128 stands for zero in the data rows.
Some points, one per row:
[158 141 133 159 101 203 188 197 183 119 120 117 191 204 185 154 149 173
 170 147 162 165 149]
[ 53 162 114  62 119 135 103  44 110 112  78 141 100  72 102 106 133  93
  69 141 101  87  74]
[146 134 127 140 141 127 126 127 151 139 143 136 140 126 130 138 120 126
 128 135 144 105 141]
[116 103 194 140 122 190 178 142 128 144 151 169 217 188 145 159 192 173
 128 112 141 126 223]
[121 111 215 191 173 134 193  91 206 161 103 166 196 205 120 156 204 199
 121 116 113 176 161]
[107 108 122 119 109 128 130 138 120 100 130 104 135 114 128 119 116 138
 126 120 140  99 127]
[119 115 123 132 111 129 119 139 109 106 119  93 100  97 117 111 123 121
 105 132 111  94 129]
[149 111 117 109 124 151  81  85  86 116 133 129  86  76 139 126 105 141
 152  88 127  95 151]
[ 95 143 113 111 141 118  93 122 103 123 136 124 117  98 103 113 125 100
 135 135 129 115 132]
[137  93 106 145 137 106 121 111 103 146 148 134 100 146 103 121 136  84
 134 111 141 106 136]
[130 141 129 138 133 144 134 145 144 102 128 108 116 106 145 113 133 147
 112 138 128 115 124]
[ 79  83 136 107 112 114 120  93 113 111 109 101 124 109 100 112 108 114
  78  88  98  88 116]
[101 127 148 127 155 132 103 139 165 127 150 128 130 124  97  98 112 129
 108  89 101 101 144]
[151 151 182 177 159 143 137 162 161 131 167 135 132 139 133 158 143 163
 131 131 155 127 154]
[150 126 152 165 133 132 157 137 125 156 152 152 140 150 140 143 123 131
 144 149 156 137 141]
[ 99  93 144 116 107 128 102 141 129 104  86 102 113  79 137 112  85 127
 127 116 123  88  94]
[132 154 123 142 145 124  79  74 158 156 102 160 173 135 132  92  95 109
 144 165  92 125 184]
[109  75  54  47  43  51  99  21  90 126 155 116  52  76  86 107  58  82
 152  68  52 188  61]
[108 105 122  90 101 139 105 138 103 107 142 116 131  93  98 110 109 128
 110 136 136 142  89]
[123 122 149 143 105 125 149 162 152 119 157 108 164 133 135 137 110 141
 138 152 162 117 113]
[ 34 154  81  17 119  55  35  76  57 126  76 122  91  95  48  80  61  63
 127 148  49 103  97]
[149  99 124 127 126 114 137 130 155 147 135 146 119 127 119 147 151 107
 107 118 139 152  99]
[111  78 106  86 135  96  91 108  98 136 106 115 128  91 130 126 105  70
  80  86  82  87  99]
[ 91  71  70 124 119  60  89  54 118 118  70 143 151 101 143 118  60  60
  54  57 132 122  97]
[ 89 127 141 146 138 119  93  87 119 126 106 139  91 138 125 133 143  95
  90 150 123 119 101]
[ 96  89  98 107 125  97 117 105 106 131 104 122 105 107 110 142 115  96
 107 109 100  93 106]
[120 103 125  96 101 121 120 125 116 107 135  96 129 118 117 106 118 131
 123 106 126 109 132]
[164 166 108 157 193 181 170 123 163 184 109 182 155 153 190 103 213 132
 164 186 171 185 176]
[190 182 113 145 180 199 157 187 192 108 163 127 119 102 148 174 165 208
 123 187 156 131 181]
[114 125 132 125 123 123 140 156 122 110 142 114 148 123 125 152 104 150
 125 131 142 122 121]
[117 136 113 153 127 111 139 136 117 135 130 136 137 128 114 112 119 121
 141 135 137 131 118]
[179 167 144 159 128  81 115  76 160 205 153 226 225 144 145  98 145  84
 156 162 143 133 207]
[128  99 107 137 138  89 111 119 110 123 132 120 121 126 100 101 116 109
 135 102 142  99 105]
[115 164 141 115 125 183 100 124 118 129 118 136 169 175 162 132 187 147
 133 178 187 140 118]
[193  99 182 161 111 179 147 143  93 136 106 134  98 164 163 155 165 117
 128  90  97 171  92]
[132  99 111  93 148 113 113 147  97 110 125  92 130 124 117 150 129 124
 111 112 128  91 126]
[142 144 144 115 144 155 140 146 143 129 147 122 130 139 100 156 146 153
 153 145 158 135 119]
[149 197 191 156 168 134 182 173 205 187 165 186 184 172 157 142 129 121
 173 174 156 160 122]
[190 183 129 160 148 152 174 133 150 159 134 156 133 181 142 159 126 155
 124 165 152 180 168]
[108  65  76 153 124 131  69 145  74  84 108  86 113  97  64 120  74 124
  87 131 110 143 118]
[132 137 178  56 101 164 125  67  84 113 125 116  70 131 108  74  68 143
  74 150 195 115 117]
[242 152 153 168 168 176 114 220 197 131 197 170 210 164 147 143 215 237
 182 122 106 255 137]
[134 145 160 110 186 158 173 129 168 161 161 180 116 185  87 160 124 124
 151 159 177 174 137]
[122  98  96  86 113  87 121  67  94 128 128 118 147 113  52  88 113  74
 104 125  81 114  95]
[128 102 121 129 112 136 134 153 133 114 111 104 126 128 127 143 134 134
 132 108 113 116 116]
[102 134 118 133 128 123 124 142 137 118 143 108 126 129 118 131 103 145
 115 140 118 103 100]
[130  96  89  83 123  91 105 139  76  78  96  76 113 104  90 121 105 117
  91  89 109  89 114]
[139 124 147 138 151 113 136 151 122 124 145 119 145 125 141 151 128 136
 129 122 131 114 147]
[144 187 138 180 157 128 130 145 180 136 122 137 190 150 158 124 127 147
 153 189 169 189 195]
[115  90  60  81 129 132 142 184  71  65 141  76  82 184 129 101 110 182
 168  95 145 154  93]
[207 206 214 195 187 176 188 163 146 181 164 198 112 241 167 169 167 201
 220 224 160 165 184]
[ 90  49  59 102 110  96 102 118 120  32  64  34  42 140 101  78 111 127
  12  73  16  65  38]
[194 140  64 142  85 198 118 170 175  61 172  79  81 113 176 127 194 189
 106 184  81 118 166]
[ 92 113 116 165 116 168 171 146 191 122  94 118 219 172 134 161 168 194
 101  70 119 141 201]
Then 16 other points, each followed by its number:
[123  97 108 167 149 157 163 171 159  82  91 108 149 179  95 151 175 168
 144 102  95 139 163] 0
[149 173 150 149 165 164 172 183 126 155 182 170 120 197 153 138 123 187
 127 173 163 162 155] 1
[ 87  75  71  53  94  90  98 115 112  79  76  78  58 106  99  81  49  97
  70  55  70 122  38] 2
[ 72  74 130  73 100  57  87  93  63  92  84  95  54 123 130 100  51  71
  99  40  90  64 114] 3
[130 102 140 106  90 194 174 138 105  84 123  89 177 216 101 185 197 189
 202 126 227 127 165] 4
[157 141 141 147 119 109 109 107 113 151 101 144 136 103  87 152 156 113
 154 125 156 143 148] 5
[ 90  90 101 112 119 135 138 137 149  93 119  91 137 130 119 132 143 153
 115  97 128 104 135] 6
[127  61  97 146 122  51  78  80  71 113 117 103 100 117  63  44 109  87
 132  71 127  94  85] 7
[ 91  96 119 112  41  42  88  12 142 120  35 137  47  52  40 134  79  59
  52  27  91 101  78] 8
[136 132 126 124 155 133 133 167 138 114 144 107 142 130 120 149 149 145
 136 141 138 127 150] 9
[131 194  55 106 117 127 108 127 171  80  77 105  61  95 181 102 130 140
 103 157 156 109 159] 10
[112 200  95  63 144 143 101  49  55 178  83 209 111  77  98  69 133  70
  76 140 141 114  77] 11
[166 153 128 157 136 166 147 189 164 120 160 113 135 135 157 144 148 177
 128 167 138 122 172] 12
[115 145 102 117 103 152 141 147 162  92 103  86 109 109 134 101  85 157
 107 115 126 118 154] 13
[121 120 184 157 139 153 202 186 182 140 200 143 163 228 233 104 237 185
 208 134 196 138 122] 14
[182  88 135 104  68  96 113 119 165 140 125 147 100 124 116 145 145  93
 109  94 122 160  96] 15
Which three of these numbered points are nearest to each point below by angle, seen from the average point of the first points? Their numbers follow each, nearest first.
[156 132 141 152 122 158 144 160 142 106 142 104 127 120 155 120 137 157
  88 147 139 121 137] > 12 1 13
[ 72 114 132  64  87  84  93  89 135  64 100  45 101 116 119 110  78 105
  81  99  57 138  37] > 2 3 8
[148 164  85 119 126 167 115 134 148  82 112  98  75  84 166 109 167 171
  97 168 106 105 118] > 10 13 12
[153 114 159 108 152 150 150 120 133 158 152 154 133 152 101 136 137 129
 105 131 148 143 159] > 1 4 14
[130 129 125 114 144 123 133 155 137 106 138 103 125 129 113 150 131 148
 140 136 133 120 130] > 9 12 4
[ 95 103 144 101  98 102 131 121 111 113 126  97 108 125 103 147 107 114
 136 123 117 111 130] > 3 8 2
[104 101  92 124 109 137 134 138 146 101  94  90 143 133  97 153 126 140
 121  93 112 114 134] > 6 0 13
[135 115 176 135 158 135 152 142 192 148 161 145  95 193 199 136 168 127
 180 127 178 137 144] > 14 1 12
[ 96 169 149 117 102  92 101 130 118 147  95 155 189 121 106 124 173 104
 187 123  95 133 168] > 5 11 4
[168  89 104 113  72 131 144  97 209 145 163 184 148 144 107 141 187 100
  60 129 172 216  90] > 15 14 5
[ 97 129  93 119 132 134 110 131  80  82  92  73  96  81 122  99  96 132
  99 117  81 122 101] > 2 3 13
[137 158  90 124 150 138 144 150 158 100 107 100  95 111 161  98 162 156
 118 140 152 130 138] > 10 13 12
[115 182 148 179 119 143 145 179 182 119 114 132 167 134 148 178 132 170
 169 174 123 148 160] > 12 9 1
[134 167 158 190 165 137 159 160 143 194 165 184 126 129 107 205 124 138
 142 149 180 187 168] > 1 5 12
[133 109 156 144 125 139 137 148 157 129 143 125 121 156 152 133 157 128
 148 118 153 110 119] > 14 4 12
[105 110 130 136 128 134 134 144 133 111 124  97 128 125 115 147 134 144
 126 109 128 104 140] > 6 0 9
[170 122 153 114 111 104 121 126 157 125 154 131 128 103 123 102 109 136
 164 100 132 169 155] > 15 5 7
[136 120 134 145 112 151 156 165 159 116 113 111 153 151 140 149 146 136
 143 125 131 122 126] > 0 14 4
[123 121 150 144 146 145 127 148 136 120 120 115 126 132 125 133 109 128
 150 114 130 121 121] > 0 9 14
[134 144 137 131 151 154 133 145 149 128 154 124 115 104 156 139 146 141
 136 152 141 116 138] > 12 9 1
[107 132  68  98 117 130 100 144  96  85 132  98  99 131 121  99  85 135
 110 122 117 101  79] > 2 3 7
[147 140 161 136 142 103 111 108 137 153 135 149 165 131 137 145 118 106
 146 159 139 113 162] > 5 1 14
[124 126 151 125  87 176 154 148 110 127 156 121 169 159 134 113 137 163
 138 126 185 149 196] > 4 14 1
[183 182 160 164 156 117 176 139 129 177 123 189 169 178 164 153 116 121
 158 161 170 185 144] > 1 14 12
[ 96 105 109 124 148 146 134 143 115  95 127  94 110 131 112 150 122 142
 131 110 122  95 122] > 6 3 2
[146 125 110 135 116 139 133 146 134 110 124 101 115 108 130 103 121 150
 123 124 108 110 126] > 13 10 2
[162 126 161 128 134 126  81 111 159 167 139 149 100 146 156 101 147 105
 135 127 161 156 138] > 15 5 14
[132 123 119 121 130 158 160 168 112 120 142 117 127 176 127 133 138 161
 154 113 180 119 120] > 4 14 1
[126 167  61 130 121 150 118 119 137  87  68  98  73  89 113 119 126 150
 119 160 104 124 120] > 10 13 2
[153 134  62 104 130 136  99 122 118  61 114  75 100  74 112 113  89 143
 104 139  84  76  79] > 2 13 10
[180  90  40  62 146 157 140 168  51  40 113  95  67 197 126 134  68 167
 178  93 141 114  73] > 2 3 4
[ 79 115 115 105 114 131  98  98 116  90  95  82  94  83  97 105 117 122
  89 135 107  87  87] > 2 8 3
[147  96 155 146 119 162 147 161 144 142 121 121 121 152 163 153 144 135
 168 121 144 149  97] > 14 4 1
[139 145 133 154 132 137 132 136 108 118 122 117 113 150 105 124 113 136
 127 111 106 158 111] > 0 2 7
[118  90  87 129 139  88 116  85 103 130 129 126  99 127  98  89 115  93
 114  85 127  90 138] > 7 3 8
[110 106 123 127 146 139 129 157 134 109 125  97 102 141 114 147 118 142
 149 112 142 119 103] > 6 0 9
[115 186 153 108 154 144 112  64 148 141 119 149 163 105 139  94 126 101
 110 180  93 125 121] > 11 10 8
[111 144 140 149 160 141 128 158 114 121 137 112 121 111 122 147 112 136
 146 131 116 119 126] > 9 12 1
[124 115 143 136 145 142 142 154 132 140 138 132 122 117 153 177 150 141
 161 151 138 125 153] > 9 12 14
[142  83  96 127  39  90 134  68  86 121 122 124  92 159  90  60 103  60
 116 125 130  89  68] > 7 8 3
[ 97 123 120 112 115 135 120 135 122 112 128  96 102  97 128 113 109 138
 101 131 125  97 137] > 13 3 2
[ 87  90 100 108  76  92 115  82 147 142 114 145  82  89  89 122 100  88
 134  78  95 108 119] > 8 3 2
[ 81 123 104 121 153 169 122 157 106  76 117  94 113 171 116 188  66 147
 189 106 180  98  98] > 4 6 9
[106 103 137 132  94 119 153 143 146 101 155 100 175 140 137 170 103 156
 126 150 164 116 114] > 4 6 14
[111 104 134 111 130  91 111 125 105 127 110 119 124 100 114 119 130  90
 100  97 116  89 124] > 3 8 7
[ 95 109 151 131 145 109 126 128 130 122 139 122 116 131 134 130 106 116
 145 107 146  97 135] > 3 7 6
[134 120 136  65 143 108 106  96 127  62 131  80  85  89 100  91 157 146
 120 135  88 156 131] > 2 3 7
[103  58  76 117  93 153 157 157 172  98 149 121 170 146 146  41 140 160
  66  67  84 117 172] > 6 13 0
[108 141 118 113 149 118 118 123 117 141 129 134 132 106 120 129 134 109
 131 142 132 104 128] > 11 5 3
[145 118  72 158  79 122 136 156  63  83 102 104 138 120 158  77  97 163
 147  98 112 152 138] > 13 2 7
[174 120 135 149  75 137 144 129 130 118 121 105 122 116 130 140 106 151
 109 123  88 143 123] > 15 13 8
[145 140  87 128 166 179 143 165 105  87 131 104  94 194  96 126 119 161
 171 115 169 123  76] > 4 0 1
[120 155 155  82 135 185 132 119 169 138 121 135 103 137  80 147 159 137
 160 165 134 159  75] > 4 11 1
[136  98 128 137 100 148 139 144 138  95 141  92 133 127 143 117  98 161
 103 116 112 115 129] > 13 6 2
[118 163  75 113 140 137 102 102 141  56  98  59  84  71 188  88 140 179
  44 130 133 105 126] > 10 13 2
[118 164  97 187  88 108 178 105  67 199  94 192 183 147 136  38 107  66
 111 166 134 189  68] > 11 7 5
[114 170  83  91 108 182 138 153  90  81 141  74 122 138 126 113 111 168
 132 160 146 150 119] > 13 10 4
[ 82 157 161  67 104 163 105  76  57 112 105 136  59  69 151  51 103 135
  49 177 167 103 114] > 11 10 3
[140 118  97 101 122  76 135  98 107 135 172 133 127 135 106 102 153 112
 171 128  94 150  81] > 7 15 2
[130 127 117 142 154 156 152  78 125 160  57 174 174 151 158  89 131  83
 124 183 190 147  87] > 11 5 14
[126 120 145 157 128 138 143 149 113 117 140 114 145 115 145 116 117 146
 123 132 117 119 137] > 12 14 13
